In the rows, zero is written as 128.
A single turn carries every row of the set below to another of its rows. Some are shown first; where does it send the rows asked next?
mitur: [147 120 147 120 117 120 127 131 127 143 108  96 138 139 137 111 109]
bosi: [141  89 144 137 150  90 143 119 124 120 134 156 161 114 157 123 145]
ritug: [109 116 146 140 101 104 127 124 127 180 124 147 146 151 129 110 125]
sutuk: [123 105 141 131 128  88 128 126 130 121 124 142 143 182 151 101 127]
digaf: [111 108 145 144 105  97 132 144 130 166 131 164 153 154 131 113 134]
seter: [145 100 132 120 124 109 138 133 127 139 112 150 149  86 146 120 119]
Gil: [119 112 146 132 128  92 121 103 124 138 121 122 133 173 148  96 119]
foged: [151 103 141 130 129  96 128 108 123 137 129 138 149 183 150 116 126]
fezit: [112 107 156 115 131 117 126 154 109 166 114 112 133 121 139  98 124]
diguk: [137 102 138 130 137 106 134 176 124 134 123 149 154 159 146 121 131]
pubig: [144 101 135 124 126 107 135 124 124 146 113 142 144  81 145 118 118]
gosag: [151 103 145 128 129 104 136 173 133 117 123 130 148 146 141 120 132]
pemu: [127 108 137 131 143 108 149 130 127 191 131 127 167 127 129 111 139]
fotu: [128 101 153 154 161  92 118 141 110 166 137 114 127 130 145 114 130]
konap: [115 103 154 132 126  92 129 173 136 166 129 149 148 119 147 121 130]
foro: [123 107 135 124 140  88 128 109 119 111 122 157 159 147 165 116 136]
denun: [119 106 142 135 150  81 120  94 112 125 128 143 146 134 164 113 136]
Zova: [114  98 157 123 141 105 129 172 110 156 125 127 136 120 142 101 136]
pugu: [121 116 136 119 133  96 123  86 116 124 114 140 152 143 162 112 125]
butu: [143 107 135 112 124 116 146 103 129 122 110 149 170 127 153 120 124]
Bar: [133 122 139 117 122 126 124 127 119 162 104 110 143 152 140 112 105]
botu: [144  97 135 128 131 102 137 134 124 141 118 149 146  82 147 120 124]
Dono: [153 114 127 135 132 103 140 113 141 110 120 134 137 109 138 121 130]
sarot: [129 103 136 132 144 104 153 144 131 181 134 139 172 131 131 115 145]
fumap: [117 106 151 108 124 120 132 172 115 150 112 129 145 132 140 102 128]
Gog: [136 103 146 133 144 102 134  81 119 144 123 126 149 106 152 115 127]
suko: [118 100 150 147 143  76 121 118 123 133 135 133 131 168 151  99 132]
nimid: [149  95 145 142 142  85 127 113 121 138 140 139 143 175 152 117 135]
dimu: [152 112 129 139 136  99 139 113 140 112 124 133 134 106 139 120 133]
binu: [143 100 158 150 150  89 122 144 120 145 136 101 126 121 141 113 132]
taf: [116 117 149 114 106 111 130 157 138 171 110 139 152 127 145 119 112]
Sedi: [151 115 129 137 133 103 138 109 140 114 120 130 134 107 138 120 130]
vogin: [148 102 146 138 137  92 123  96 118 148 133 126 139 173 151 114 126]
rus: [111 112 158 131 124  96 122 145 130 185 124 125 137 110 145 116 118]
Zolo: [130 110 132 122 134 114 154 136 132 183 124 134 175 136 129 113 136]
Zogaf: [106 107 150 155 116  89 125 132 125 179 138 150 141 142 132 111 135]

rus -> taf
pemu -> Zolo
Now find these:
mitur -> gosag
Bar -> diguk
suko -> Gil
nimid -> vogin
bosi -> Gog
Zogaf -> ritug
Dono -> dimu
botu -> pubig
pugu -> foro
fumap -> Zova

